(in the rows, 128 means zero)
The rows below fall into families. The same turns and mirrors carry the whole set onto itself and the rows of a family onto each other. For each named row, which other rows are in its family? Write them in the order they are listed.
These 40 rows form 10 families of 4 rows each.
bamar: [156 156 135 118 137  79 167 130 124 139 122 106 142 141 109 115 137 116
  69 112 124]
rafid: [172 113 149 121 118  97 154 143 117 130 126 149 156 144 107 116 127 131
  88 104 128]
deti: [105 134 113 192 119 113 127 142  98  90 137 162 116 146 127 132 130 108
 117 115 123]
Kavu: [112 161 111 131 158 106 157 121 159 127 124 124 114 133 136 157 146  93
 127 137  92]
fof: [111 126 132 183 130  84 139 168  94  93 132 150 115 115 128 140 135 110
  79 130 114]
zavur: [152 147 127 121  85  95 169 137 109 135 123 124  84 124  94 118 138 111
 165 144 141]
Gik: [125 133 108 114 174 102 127 145 151 134 130 134 131 111 122 140 127 122
 129 169 104]
rim: [107 143 130 189 129  89 129 143  83  79 147 135 125 115 111 128 126 111
 111 125 131]
bik: [137 130 140 122 118  76 168 147 150 131 127 147 146 150  98 128 151 147
  73 118 118]
tad: [ 94 147 127 134 153 122 147 152 151 139 131  93 107 130 113 151 142  96
 117 166  98]
miga: [ 93 145 117 183 121  98 145 141  88  92 143 141 141 145 118 143 143 104
  98 111 138]
tude: [ 98 140 117 192 123 115 118 150  96 112 133 156 118 121  98 133 106 102
 121 121 132]
dusub: [ 79 151  98 133 160 109 141 152 146 126 130 110 104 123 111 149 147 105
 142 148 114]
rilal: [101 137 119 193 115 105 122 161  97  96 142 155 126 133 129 128 116 118
 105 136 125]
sasir: [ 92 137 111 120 161 106 139 116 157 128 136 121 119 116 115 155 151 103
 125 162 113]
vava: [134 128 117 128 114  92 147 160 136 129 127 105 143 152 104 130 134 155
  66 103 120]
Naber: [147 154 140 128  95 115 178 144 100 127 119 118  90 121 100 131 129 130
 171 131 103]
sifif: [154 139 129 119 137  92 161 137 123 132 135 124 151 153  97 102 134 153
  83 108 130]
daz: [ 98 126 135 137 138 125 119 118 136 126 114 111 145 120 123 162 133 104
 154 148 128]
ras: [107 142 126 179 118 106 155 167  99  87 120 145 122  96 110 125 107  97
 112 120 142]
nabam: [114 152 116 132 159 100 141 112 157 134 124  96 115 102 111 151 127  98
 103 148 111]
dag: [157 135 149 117  93  93 161 163 132 144 119 122  92 120  95 130 114 115
 156 158 119]
Sodon: [ 97 142 137 128 155 113 130 146 152 142 122 111 129 128 114 160 140  89
 129 169 110]
Furi: [109 150 136 176 121 105 149 139  72  94 159 150 113 118 118 153 128 112
 107 116 103]
voz: [157 122 134 126 133  97 158 155 109 145 145 103 130 151  97 127 138 136
  67 106 113]
Bogo: [107 156 113 187 134  80 133 185 103 105 141 124 132 135 115 116 126 124
 104 148 103]
Molob: [ 96 136 122 138 148 120 141 133 160 122 103 141 114 118 136 155 133 105
 128 165 118]
gon: [149 124 114 120  83  71 151 160 130 155 143 121  84 126  87 146 144 114
 141 138 115]
tik: [101 147 121 168 117  90 133 142  83  70 128 159 121 119 109 124 132 137
 126 120 114]
pali: [116 144 112 112 141 115 123 150 151 149 144 112 129 121 124 139 147  89
 122 172  96]
teti: [150 130 136 137  79  90 152 139  90 145  95 131 111 143 105 123 149 107
 163 137 129]
peziv: [154 124 123 124  85 108 152 138 114 125 120 134 110 150  99 126 126 109
 182 133 125]
repe: [154 119 129 114  75  93 152 158 117 136 113 129 103 128 102 127 142 109
 174 130 124]
tus: [145 139 127 135 110 132 164 140 112 148 119 150 145 143 113 107 144 126
  89  94 148]
pon: [162 118 126 138 126 103 157 153 116 151 121 123 140 142  98 119 138 147
  67 103 126]
fufo: [161 127 130 136 109  86 157 137 106 146 161 116 145 157  96 109 146 147
  90 116 121]
tuv: [141 148 125 115  82  97 153 125  98 123 136 159  98 121  96 123 134 125
 166 151 118]
burap: [170 138 126 137 136  93 164 120 130 128 141 119 148 150 108 130 115 142
  94  95 103]
gazof: [158 140 120 123 102 118 145 130 122 148 124 110 100 124  92 116 137 119
 178 135 136]
Depa: [159 132 162 138  82  88 145 128 101 137 123 128  96 114 123 129 139 110
 151 148 142]

Same family as zavur: rim, sasir, sifif
Same family as Kavu: Naber, Furi, burap
Same family as tude: vava, pali, teti
Same family as gon: daz, Bogo, tus
Same family as ras: Gik, bik, Depa
Same family as bamar: nabam, tik, tuv
Same family as fof: rafid, dag, Molob
Same family as Sodon: rilal, repe, pon

The rows below fall into families. The same turns and mirrors carry the whole set onto itself and the rows of a family onto each other. For each named row, which other rows are in its family? Write them in the order they are listed.
These 32 rows form 4 families of 8 rows each.
Tusa: [101 168  82 157 105  95  93  94]
Biv: [132 140 140 129 147 137 128  79]
bamal: [ 95 183  83 153 110  97 100  98]
fif: [125 122 109 136 130  86  95  86]
vog: [ 85 159 104 107 157 104 103  91]
pem: [117 125 108 121 136  89  90 100]
bariz: [104 173 148 161 129 116 114 108]
leba: [112 197 111 146 123 148 133  77]
putip: [ 70 166 107 116 153 112 103  88]
nesu: [ 98 166 139 169 136 102 111 114]
gakas: [ 79 156 110 107 157 112 107  80]
zudid: [130 155  61 121 119 126 113  69]
nopig: [131 139 131 114 146 142 122  71]
giso: [157 151 113 151 103 122 119  84]
Lal: [119 122 116 129 135  94  99  94]
Mipi: [128 150  67 109 126 121 107  62]
nepi: [143 157 111 163  95 131 120  83]
Nozal: [ 98 170 151 149 136 109 109 107]
ror: [126 143 148 117 138 134 129  80]
zemi: [127 115 101 131 128  98  91  94]
Zuna: [126 149 135 113 151 142 123  77]
nabup: [104 168 140 162 135 101 101 109]
Biriv: [131 154  77 108 124 135 110  62]
sivur: [100 201 104 137 131 150 127  92]
Fim: [150 165 106 160  98 126 117  96]
kavir: [125 156  73 109 119 136 122  65]
vugeb: [ 74 167 102 111 148 126 111  86]
Gug: [102 179  69 153 122 102  89  92]
nit: [105 202 115 139 128 145 130  83]
tera: [107 201  99 143 123 151 127  80]
padum: [ 94 183  76 142 110 103  92  98]
rud: [153 153 115 160 107 114 110  84]

Same family as padum: Biv, gakas, zemi, nabup, Fim, kavir, nit

The rows below fall into families. The same turns and mirrors carry the whole set onto itself and the rows of a family onto each other. For each named row, which other rows are in its family? Write them in the order they are listed.
These 32 rows form 4 families of 8 rows each.
zisoz: [135 125 144 119 145 127 151 147 144  82  97 142 103 122 106 119 133 162
 138 150 147 142 116 119 102  76 160 154 150 118 142 163 111 178 128 129
 145 137 155 124 132 113]
Gepi: [143 148 151 110  95 129 144 127  99 139 111 135  91 154 125 131 118 117
 155 154 119 119  98 102 143 153 142 144 146 125 147 142 102 109 145 137
 165 153 153 111 129  97]
kela: [121 136 126 190 151 126 140 101 125 136 101 109 141  90 113 146 144 147
 146 109 134 146 120 116 130  98 161 152  89 134 132 139 113 128 137 132
 158 120  82 170 145 137]
tabok: [137 149 144 168 155 139 117 100 132 138  91 119 152 106 127 158 134 128
 131 100 153 136 104 104 142 118 168 175 120 136 116 123  96 122 141 117
 155 117  94 165 133 119]
dafoz: [110 115 140 123  96 129 143 118 114 116  95  75 145 125 144 132 113 145
 103 130 132 109 131 105 134 129 110 109 106  87 128 130 148 117 121 138
 158 122 106 106 130 105]
nal: [144 124  91 184 147 139 110 129 142 139 116 150 118  99 125 146 138 134
 137 127 134 137 127 129 115 112 119 140 134 159 151 152 104 101 134 110
 130 103 183 110 135 141]
kar: [101 125 137 120 104 139 145 132 116 113  71  89 143 118 162 134 126 159
 114 138 144 125 129 114 118 120 121 114 140  80 160 145 150 109 138 137
 173 106 116 135 124 115]
Vidot: [ 99 127 128 117 104 129 115 117 122 145 116 153 106 142 132 121 127 142
 145 115 129 107 138 169 119 132 148 133 119 148  87  94 146 111 157 121
 132 124  86 140 121 148]
rut: [152 138  98 172 139 115 116 109 130 140 127 142 125 116 128 128 156 133
 138 138 133 145 117 118 112 111 112 149 130 156 137 162  90  86 121 131
 127 130 189 130 123 155]
gaviv: [144 120 118 129 129 130 113 157 135 107 156 141 148 126 124 108 127 128
 138  93 140 164 132 114 140 136 128 122 117 123 127 150 140 136  93 132
 114 161 110 143  97 145]
rig: [150 112 119 120 121 122 138 139 132  96 143 129 135 131 116  97 113 114
 140 104 126 171 106 129 148 133 131 100 126 127 115 152 119 135 108 134
 120 167 117 123 110 160]
rugo: [128 130 135 169 148 118 139 118 122 132 112 111 168  99 115 170 140 147
 147 105 138 124 124  96 122 104 157 153 115 137 114 131 118 146 151 128
 151 110  90 183 128 113]
Turi: [101 119 126 116 119 148 134  97 137 121 115 156  97 119 130 124 146 164
 154 147 133 107 135 160 139 139 149 142 108 162  94 109 161 136 151 119
 139 130 106 122 141 161]
suk: [126 113 124 122 159 102 119 117 113  89  87 134  98 152 133 169 128 107
 101 164 141 112 130 143 102 109 134 143 102 128 143 116 143 116 170 147
 145 103 145 106 101 140]
Rarit: [113 117 117 145 105 135 133 107 131 134 105 160 105 124 132 107 144 131
 155 142 128 127 137 187 142 134 152 129 106 151  93 108 157 121 154 119
 123 144 111 119 130 149]
Bugid: [108 124 114 131 103 148 141 130 108 132  99  85 121 124 162 133 109 166
  99 146 131 120 141 112 124 135 107 113 133  99 153 162 155 126 129 148
 172 107 118 125 132 133]
Maru: [119 124 115 101 156 102 113 126 102 110 122 130 108 138 142 176 125 123
  99 167 156 132 105 123 121 120 146 138  93 123 147  92 144 133 146 135
 146 107 147 131  84 149]
koz: [149 160 130 114  96 133 141 131 108 165  99 149 105 135 124 157 125 118
 149 142  98 100 115 101 158 146 138 152 131 123 137 126 111 134 139 156
 143 165 143 120 135 119]
Mir: [138 124 116 174 154 156 135 122 128 125 126 153 120 108 136 113 138 136
 119 121 130 142 143 109 126 106  92 148 124 154 135 154  94  83 132 114
 135 121 173 111 146 155]
Tebik: [114 117 118 110 166  97 112 124  99 102 103 113 105 134 129 167 134  96
 106 166 152 112 133 150 117 126 150 137 104 155 145 101 121 115 160 130
 151 126 156 124 107 144]
dazal: [129 136 131 161 156 119 112 105 127 129  92  93 158 113 118 170 141 143
 143 117 134 130 111 111 112 104 161 159 132 140 126 133  99 117 145 123
 165 101  79 166 133 134]
tov: [145 138 145 110  84 127 136 147 119 144 100 150  82 135 114 131 128 134
 134 153 104 112 116 106 161 140 151 143 145 117 148 128 108  97 161 124
 146 142 149  98 137 114]
Bon: [102 124 139 140  98 147 113 109 108 129 120 138  91 128 139 102 127 151
 162 124 125 123 157 169 134 147 154 149 104 142  96  98 141 127 147 133
 126 137 106 128 130 152]
doso: [129 130 123 113 125 138 125 146 127  89 126 139 146 112 129 105 135 134
 148 106 131 178 128 125 136 141 124 113 124 108 124 172 116 139 101 126
 112 137 114 157 100 165]
sivev: [157 134 121 123 143 110 139 159 116  89 131 139 141 117 129 113 114 118
 118  97 138 175 122 137 145 138 120 110 130 117 109 139 109 143 102 142
 135 153 121 141  95 148]
Nok: [137 124 151 120 143 122 166 132 129  98  89 115 100 125  81 132 126 169
 130 146 131 146 125 121  81  95 151 160 139  93 131 164 101 166 131 132
 138 147 133 128 118 128]
Muva: [111 106 115 115 157  96 121 125 104 109 109 135 128 127 138 163 142 103
 104 160 151 123 124 122 106 109 151 137  80 125 144  89 142 109 169 118
 142 110 153 132 117 147]
Mun: [127 125 102 172 149 137 101 122 130 133 129 140 121 110 128 120 146 138
 137 122 122 143 121 111 119 107 107 146 118 149 146 129  92  84 149 108
 113 115 167 103 135 172]
Topor: [ 98 113 130 113 113 139 157 118 101 107  91  74 123  96 156 132 110 158
 118 133 148 119 142 107 119 136 103 127 115  96 145 131 139 106 138 143
 148 110 103 131 121 113]
dunas: [133 121 154 110 174 127 140 138 135 108  96 128 105 111  96 128 147 145
 129 153 140 157 105 111  85  96 165 137 143 107 138 146 100 170 135 123
 144 148 155 144 149 126]
supab: [135 127 158 127 154 119 145 142 134  97  89 133  96 115  96 121 133 178
 116 137 152 146 136 128  79 118 162 170 133 112 114 165 110 169 140 107
 158 133 146 135 131 132]
Gafez: [155 146 153 110  75 125 145 137 105 158  93 153 103 149 121 138 131 124
 150 145  97 123 128 109 131 140 140 147 133 115 140 148 120 116 132 139
 147 171 147 125 119 105]

Same family as Bon: zisoz, Gepi, nal, gaviv, rugo, Tebik, Topor
Same family as Bugid: tabok, Turi, Maru, koz, Mir, sivev, supab

The rows below fall into families. The same turns and mirrors carry the whole set onto itself and the rows of a family onto each other. For each named row, which other rows are in its family? Write them in the order they are listed.
These 40 rows form 5 families of 8 rows each.
raz: [ 97 104 120 100 113 137 159  98]
tizit: [127 104 150 145  85 165 155 145]
Noroz: [122 100 166 111  82 161 134 142]
ser: [111 102 117 131  95 158 163  93]
vilud: [143  93 109 134 140 127 129  96]
Sen: [108 103 164  98  97 157 120 140]
Dek: [136  76 151 145 104 125 114 147]
deg: [108 124 130  89 126 153 152 111]
Vig: [121 119 164 117  74 134 138 143]
Kede: [110 128 129 108  89 129 163  99]
laga: [106 112 116 114 118 138 175 104]
nipe: [110 104 159 116  92 153 158 152]
boko: [138  97 114 119 146 123 122  97]
sib: [125  85 109 135 122 128 117  86]
sofo: [135 114 114 125 120  99 129  92]
Dasa: [130  78 149 129 109 131  88 128]
lig: [124 117 164 122  70 134 141 142]
pata: [142  95 107 128 133 123 128  88]
gevam: [129 106 163 122  84 164 146 147]
savi: [151  90 152 135 125 133 104 147]
Lufeg: [106 110 124  98 111 156 158  92]
vok: [148  80 149 146 113 135 105 139]
fumor: [138  87 155 132 120 121 112 157]
tezap: [142 116 115 122 156 127 135 117]
Zas: [159  91 148 139 121 130 109 144]
zisag: [142 104 110 117 144 122 128  97]
nar: [110 117 126  95 108 156 161  98]
gezo: [136  86 110 140 138 110 133 106]
vef: [148 103 149 134 104 103 107 136]
Sigif: [123 106 163 119  91 168 147 150]
Pubo: [138 117 115 124 123 100 134  96]
linin: [103  92 158 115  79 153 148 140]
toze: [151 104 148 140 103 105 109 137]
pidav: [112 131 131 103  94 129 163 103]
Tel: [114 114 121 111 112 159 171  99]
mabo: [155 102 141 151 127 137 124 153]
zudet: [115 115 123 109 101 157 168  96]
pago: [115  96 163 118  81 167 138 138]
gasa: [153  81 147 138 112 131  99 136]
ginon: [129  91 116 121 147 107 124 109]

Same family as Dek: raz, laga, nipe, fumor, gezo, linin, ginon
Same family as savi: vilud, boko, Lufeg, vok, Sigif, Tel, pago
Same family as nar: Noroz, pata, gevam, Zas, zisag, zudet, gasa
Same family as toze: Vig, Kede, sofo, lig, vef, Pubo, pidav

The rows below fall into families. The same turns and mirrors carry the whole set onto itself and the rows of a family onto each other. For each named row, which other rows are in its family? Write them in the order they are listed.
These 30 rows form 5 families of 6 rows each.
pogud: [126 101 103 123 127 138 127 116]
suzal: [165 145 132 123 162 164 152  54]
Par: [168 121 120 146 186 160 139  67]
Zed: [143 115 109 109  98 153 148 102]
Bisuf: [147  76 113 111 142 130 130  85]
mebe: [153 104 126  93 109 156 152  84]
Noz: [149  95 101 112 106 155 154 106]
Bodu: [149 146 107 160 170 168 132 100]
mavuk: [148 131  96 157 169 161 118  61]
soku: [153  81 116 102 124 163 151  75]
zez: [149  90  79 128 121 138 127 102]
Vome: [133 102 102 115 106 171 144 108]
mek: [156 151 140 137 159 178 155  79]
zato: [147  75  82 126 132 156 130  93]
taga: [169 143 108 148 178 163 153  65]
lupop: [133 103 135 101 117 145 145  95]
vez: [139 108  90 123 113 151 128 118]
bupi: [160  82 105 107 117 148 155  89]
zov: [148 168 123 133 152 166 154  76]
torul: [155  81  88 119 122 146 144 103]
morar: [157 152 100 155 172 166 148  84]
poba: [154 136 127 135 156 169 137  41]
Nutiv: [163 129  92 149 182 150 126  68]
nipi: [135 158 112 149 143 179 131  73]
Biz: [160 158 118 143 164 171 158  74]
mosuv: [140 166 104 144 152 171 137  93]
Zigol: [148 151  90 155 172 151 132  87]
gitab: [164  83 109 104 121 141 145  69]
kurif: [164  76  94 115 138 137 129  81]
sonuk: [168 135 116 134 179 149 146  50]

Same family as taga: Noz, bupi, torul, morar, Biz
Same family as zez: Zed, zov, Zigol, gitab, sonuk
Same family as kurif: suzal, mebe, vez, Nutiv, mosuv
Same family as Bodu: Par, soku, Vome, mek, zato

